In the data rows, 128 means zero.
Here are some points:
118 168 142 95 72 98 92 121 131 107 136 114 123 138 140 150 156 174 149 175 187 111 115 83 113 148 117 113 123 110 118 116 120 117 154 130 142 152 114 135 153 140 93 121 105 114 108 119
94 87 87 128 131 102 144 123 134 176 168 170 134 105 78 139 146 122 151 141 143 105 135 110 180 137 151 96 116 147 164 147 130 144 108 131 144 143 115 113 118 87 95 137 86 119 117 99
159 148 137 134 164 164 163 132 116 113 117 129 148 162 122 140 123 119 139 108 104 111 138 108 119 90 125 100 108 103 83 135 126 189 140 142 166 146 129 128 111 137 144 138 161 139 131 153
145 156 189 171 122 127 114 175 126 131 132 60 87 95 143 136 123 114 119 143 138 172 130 154 124 124 160 181 154 151 113 124 142 112 126 128 156 148 122 121 150 194 166 152 172 145 97 98
135 142 96 110 132 127 161 161 102 129 144 101 135 87 145 107 117 114 129 127 120 174 141 157 155 149 144 116 140 94 141 138 137 136 142 172 136 120 130 140 115 100 142 165 113 132 141 144
116 121 124 171 159 135 128 108 138 102 99 98 122 97 136 132 126 165 158 150 106 120 135 180 135 139 137 101 102 136 151 139 130 148 127 99 134 124 95 114 93 121 107 88 115 140 147 127
140 122 110 126 142 175 165 125 112 95 135 128 129 118 145 130 101 126 130 162 137 124 106 114 115 145 151 123 108 118 90 147 167 136 115 144 173 110 111 116 102 136 127 142 168 151 140 143
116 108 150 137 171 160 102 83 111 131 110 121 140 86 85 109 133 155 163 154 134 133 170 132 122 136 126 140 124 121 156 153 118 159 100 112 102 156 170 154 143 108 119 135 146 157 135 110
89 144 156 160 124 116 96 135 113 127 121 120 142 148 120 181 121 107 119 122 162 165 174 156 152 108 103 97 121 120 154 157 151 123 125 73 107 127 125 133 163 140 104 55 112 111 125 132
113 116 102 112 89 90 129 140 131 142 151 123 157 144 107 87 112 130 111 91 131 127 124 145 112 110 100 100 114 136 88 87 78 95 146 128 156 133 162 134 165 123 103 87 102 153 146 151
111 131 102 107 96 129 132 138 90 126 130 129 128 84 76 92 155 190 140 139 123 182 137 165 140 134 98 105 145 145 161 135 103 106 81 82 128 146 153 124 157 166 133 93 103 123 136 141
191 186 161 101 96 133 143 97 105 94 144 139 144 125 124 134 147 139 139 100 91 119 104 120 109 123 111 103 96 106 110 145 156 157 153 114 136 127 160 131 108 97 159 161 132 135 142 141
141 133 105 95 111 125 149 189 151 102 89 141 157 132 110 99 118 159 135 125 150 124 90 88 118 149 118 145 141 138 145 169 131 173 151 138 109 140 153 161 126 110 115 127 110 102 119 127
146 104 136 130 128 119 167 141 161 120 121 99 113 140 136 103 99 134 149 131 128 153 132 154 127 138 135 175 134 159 108 99 99 143 196 156 108 109 134 106 121 109 109 150 125 113 125 143
110 180 168 173 153 154 139 114 70 122 76 108 116 114 132 121 144 121 111 103 118 116 145 145 105 144 179 162 158 139 136 160 146 124 99 111 123 142 98 113 151 158 152 131 126 115 95 133
113 159 154 126 139 153 172 167 122 134 115 94 115 123 142 107 132 138 111 105 69 119 125 133 132 165 134 98 107 102 161 158 138 118 164 155 130 117 87 124 169 123 138 144 152 145 124 96
104 124 171 157 151 100 91 120 131 128 136 95 122 122 170 177 130 127 97 141 118 100 161 137 130 117 110 133 141 160 143 160 157 141 145 102 114 140 129 119 154 148 108 125 68 114 121 93
77 127 143 155 166 161 149 149 185 147 149 149 146 154 141 131 144 152 172 155 163 135 112 96 106 114 98 138 142 153 133 95 118 104 124 112 126 148 118 160 132 142 134 145 101 119 100 74
87 122 110 103 98 152 114 95 73 117 115 110 42 77 113 171 168 107 111 128 108 94 95 119 147 107 156 124 110 107 101 155 140 117 97 131 112 128 92 132 130 108 122 92 107 98 92 131
130 93 116 142 154 161 119 119 140 122 192 175 138 108 120 86 129 126 147 130 181 127 152 158 136 147 130 151 137 116 114 90 138 105 107 146 119 103 113 122 127 154 138 157 148 101 117 134
117 180 123 132 89 103 114 108 118 98 131 135 95 112 132 133 158 142 171 152 119 122 109 107 135 93 137 101 112 108 155 188 173 144 120 108 105 107 112 157 137 135 129 134 137 151 163 152
141 184 130 111 86 108 129 123 152 117 132 149 113 115 86 108 124 88 105 136 122 104 102 105 173 121 127 102 96 108 142 120 170 155 168 124 80 85 71 102 116 104 133 136 164 165 147 152
131 121 170 163 137 129 101 146 100 136 122 111 126 107 125 152 109 125 164 175 173 135 150 160 157 120 156 144 90 83 89 97 113 128 150 165 176 156 123 116 118 149 131 134 155 161 133 107
146 85 108 130 162 154 113 124 121 144 162 146 134 113 142 108 106 118 140 147 165 134 120 148 98 125 144 137 114 151 125 119 137 135 123 150 149 89 112 102 131 125 139 131 102 95 89 156
107 120 115 146 109 135 110 124 126 98 52 111 84 141 121 130 116 103 136 121 101 86 135 99 108 95 111 109 85 76 116 141 165 165 127 132 140 124 76 120 132 103 129 123 130 122 113 71
126 129 121 113 117 113 129 168 129 136 119 104 108 120 132 129 165 166 145 94 120 148 136 108 92 109 105 139 143 149 176 186 144 135 147 128 97 120 69 86 119 126 146 158 100 110 87 121
163 143 106 158 125 144 130 155 134 158 137 134 153 102 133 139 131 141 94 115 116 115 134 105 113 73 100 127 142 146 118 140 119 130 113 154 172 136 132 123 136 129 108 118 154 98 135 159
137 98 79 73 137 114 153 113 113 119 101 116 94 142 142 136 99 105 131 99 98 120 116 105 138 131 177 179 101 138 106 137 89 137 120 140 105 150 124 132 113 132 151 166 140 118 107 120
141 126 119 122 147 168 131 142 142 151 105 99 123 140 136 146 138 131 124 123 101 140 112 117 150 134 112 145 155 122 142 132 115 154 151 119 126 111 150 158 153 104 109 110 100 116 113 132
147 187 200 143 123 111 158 154 134 149 128 159 140 168 102 117 107 122 151 118 166 191 151 124 103 132 163 154 128 114 139 122 163 154 147 118 107 125 129 124 122 135 103 98 117 145 178 129
109 89 104 98 86 131 87 120 116 108 128 104 126 107 140 138 122 94 99 122 78 85 122 118 141 116 120 96 116 127 158 156 156 140 142 109 161 156 159 161 107 125 84 127 111 114 127 82
Then 10 other points, each followed by its number:
107 166 143 157 145 126 102 88 97 93 75 116 117 112 151 153 133 126 116 143 124 129 95 117 85 87 114 96 110 79 114 95 144 92 99 112 127 147 74 136 147 134 134 102 105 123 95 88 0
136 131 102 107 139 131 171 132 111 124 142 111 129 101 109 133 131 134 127 127 131 150 137 112 112 131 156 138 147 113 131 122 104 132 112 107 132 133 129 96 118 112 113 122 107 114 155 143 1
138 118 147 119 119 76 89 106 140 112 124 120 140 130 170 190 137 174 135 150 137 124 118 136 126 105 86 85 116 157 132 126 133 125 152 93 109 90 140 128 75 95 116 150 143 154 151 113 2
125 104 116 105 163 141 125 110 106 114 108 131 84 134 122 129 138 105 115 163 166 127 130 108 131 141 190 179 161 145 115 121 104 123 151 160 117 148 114 126 97 101 129 125 129 118 138 146 3
147 109 131 133 111 89 106 134 114 100 118 149 161 129 118 127 149 115 135 136 129 127 99 137 97 161 159 134 137 162 158 115 148 155 140 130 111 97 86 127 85 128 147 141 91 109 126 153 4
100 112 113 100 132 119 110 125 121 132 119 141 166 151 129 146 146 134 141 165 196 147 155 120 143 130 106 138 183 149 127 109 114 127 98 85 96 93 131 118 147 159 150 153 100 91 94 100 5
159 107 126 106 148 130 169 191 182 161 137 104 130 96 123 118 122 168 164 109 144 141 135 174 134 132 78 107 141 136 126 110 100 126 114 127 163 110 129 88 117 108 122 118 149 178 146 156 6
162 123 139 112 138 123 121 94 137 146 150 140 128 156 151 138 142 136 131 114 142 177 127 135 88 87 107 175 184 156 131 99 111 104 76 118 93 134 133 133 75 92 117 93 54 96 143 167 7
87 145 145 170 134 117 128 155 136 127 101 125 154 149 122 134 103 170 140 149 152 117 102 129 106 160 165 158 135 98 114 126 94 120 107 170 159 144 147 130 95 121 158 133 125 125 94 122 8
129 120 154 140 130 130 137 83 132 92 113 106 118 150 137 104 74 99 97 126 103 125 153 124 147 135 147 149 149 122 107 134 145 143 143 145 140 150 155 117 123 97 138 130 120 73 114 96 9
Which three of these numbered points are nearest to each point below by angle, seen from the average point of the first points? Their numbers follow each, nearest first.
100 106 169 100 99 143 122 151 135 130 130 147 162 179 175 121 149 129 157 184 169 145 123 150 175 162 159 137 163 99 106 93 67 70 114 80 142 108 158 153 145 130 131 135 136 181 178 134 > 5 8 6
78 119 118 113 114 85 130 95 134 113 157 166 147 147 169 179 128 143 125 109 149 126 88 114 126 112 99 120 128 136 134 126 140 92 174 158 126 137 129 140 107 142 144 147 139 122 126 118 > 2 5 4
121 135 155 112 111 109 126 124 86 118 125 131 136 113 159 160 179 141 133 88 111 147 126 104 100 96 131 129 162 150 129 106 148 141 105 97 122 153 131 124 117 140 169 163 111 122 142 147 > 7 4 2
168 171 126 164 154 148 143 155 132 174 124 114 115 123 127 137 162 180 169 120 106 90 111 128 97 118 77 86 112 138 142 120 114 125 114 123 111 118 132 122 115 117 168 112 140 120 135 184 > 6 2 7
119 135 96 93 67 88 130 136 120 140 122 134 116 142 163 155 129 112 129 135 120 111 118 121 120 137 153 131 106 94 107 142 131 115 119 101 116 140 127 132 173 140 88 96 126 132 178 164 > 1 2 7
99 110 161 139 96 121 132 133 130 124 148 140 133 165 137 167 171 157 124 116 162 122 132 93 149 153 141 137 128 120 144 135 131 128 152 179 181 160 171 121 157 124 140 142 134 112 87 121 > 8 9 5
124 136 119 113 118 88 114 109 111 160 134 118 132 138 134 158 133 109 78 87 96 113 139 117 154 83 134 110 113 114 145 154 95 115 92 132 165 167 184 136 90 81 99 122 94 150 136 154 > 7 1 2
100 103 117 145 125 137 116 91 133 144 111 111 132 151 113 126 146 102 127 105 162 129 141 138 141 119 172 131 135 153 113 152 148 150 154 179 155 136 103 132 142 148 143 134 171 167 151 147 > 3 9 8
137 108 136 143 128 126 143 115 98 123 135 123 109 140 167 150 143 144 139 149 149 96 128 84 125 135 135 113 136 144 152 135 124 144 153 121 127 119 140 138 128 122 120 133 144 138 111 114 > 2 3 5
Here are 10 other points, each followed by its number:
153 143 104 134 110 128 99 113 133 140 120 80 103 145 129 111 136 130 144 142 94 101 144 130 163 126 133 150 142 110 129 116 110 132 138 130 121 138 107 125 145 132 129 140 111 124 120 105 0
136 123 149 131 112 120 139 95 100 123 116 105 104 115 87 70 110 120 91 93 113 142 140 132 105 135 86 137 112 93 136 150 148 130 129 96 142 107 151 172 158 152 142 183 190 170 165 147 1
109 115 118 135 159 144 166 152 162 189 168 102 122 123 141 114 126 101 112 110 95 92 113 89 102 130 110 149 159 154 103 93 126 105 127 125 139 140 122 119 80 71 89 84 111 131 135 117 2
139 175 112 143 123 131 118 156 158 143 125 145 161 146 129 132 150 137 85 110 98 120 139 114 132 120 122 140 147 140 135 126 126 91 104 102 123 115 94 121 120 99 74 103 104 111 87 85 3
146 127 131 154 139 146 134 145 134 126 117 180 165 155 147 147 155 161 148 124 119 89 128 97 95 109 138 145 130 101 92 125 133 129 114 125 113 157 147 154 144 150 137 108 134 109 143 132 4
114 111 128 168 132 110 126 97 107 104 150 104 142 120 110 119 66 120 160 176 167 149 145 123 103 78 91 123 143 109 114 139 163 142 148 108 137 142 167 175 127 130 136 97 149 158 173 114 5
106 107 119 127 128 144 96 127 135 157 107 112 163 117 137 164 160 155 130 141 100 123 90 99 140 168 104 132 130 127 139 155 141 161 128 116 118 97 138 156 123 137 150 125 98 84 80 98 6
124 105 93 103 150 171 152 132 115 111 148 181 149 120 98 120 124 129 161 158 129 122 146 174 129 128 105 95 143 117 125 113 101 134 112 132 139 141 148 105 160 134 147 159 101 157 111 187 7
141 124 113 113 102 79 98 105 93 149 151 136 105 112 120 120 115 100 95 119 172 139 136 99 139 115 167 132 117 139 140 136 149 149 151 132 111 118 106 131 158 168 154 156 115 110 150 118 8
142 145 99 136 102 128 116 139 107 126 114 125 124 148 129 144 140 112 125 125 130 119 139 113 128 149 146 145 109 112 130 130 141 117 90 115 138 183 148 134 186 154 143 150 142 109 133 134 9
The same question for these:
118 115 115 104 85 96 127 123 134 107 146 121 134 139 114 135 138 132 147 110 146 99 123 116 165 143 162 136 154 152 159 119 99 88 96 123 150 160 142 147 152 97 91 130 138 176 131 141 > 9 0 3
169 150 145 153 138 143 138 163 144 68 81 119 129 106 116 120 148 125 114 76 143 129 146 145 146 146 129 122 125 145 175 128 103 94 69 103 109 79 127 137 113 180 165 187 183 162 159 130 > 1 9 7
118 85 105 112 137 107 125 70 93 126 118 109 89 128 138 122 136 120 124 130 135 86 108 124 171 131 132 112 119 96 119 71 125 139 111 138 101 106 117 105 154 138 176 182 172 152 83 114 > 0 8 1
171 125 116 143 125 130 145 150 162 107 147 113 144 110 113 143 123 138 130 148 141 142 160 127 133 111 110 117 117 166 124 153 90 124 92 135 124 92 108 83 89 118 97 101 126 96 106 153 > 3 2 7
142 105 127 140 118 150 163 135 143 115 118 169 172 177 120 121 142 117 126 103 114 92 119 153 131 174 115 166 100 128 110 139 150 182 148 136 99 122 115 126 130 173 151 130 121 159 153 118 > 4 7 1
144 133 92 130 120 130 108 92 71 136 140 132 130 98 109 115 157 121 99 138 116 115 109 137 131 120 104 146 163 141 165 128 117 121 106 128 144 103 124 103 119 98 106 108 103 112 122 127 > 3 2 0
149 126 126 109 168 95 91 94 153 150 172 182 179 159 89 114 62 109 119 147 142 148 164 146 132 113 157 142 156 142 161 165 133 143 144 96 114 159 187 171 133 147 136 123 116 135 120 114 > 5 8 7
91 98 96 146 131 117 116 92 143 120 143 157 131 116 112 117 161 135 101 105 108 107 109 106 129 90 113 93 106 138 127 143 140 92 127 106 108 111 122 77 88 77 151 102 114 56 77 69 > 3 6 2
157 132 96 93 109 177 146 161 107 91 83 122 113 171 163 153 118 117 119 132 127 105 93 118 133 113 122 112 102 137 166 181 160 151 119 86 74 112 124 144 123 148 112 98 89 113 153 141 > 6 4 9
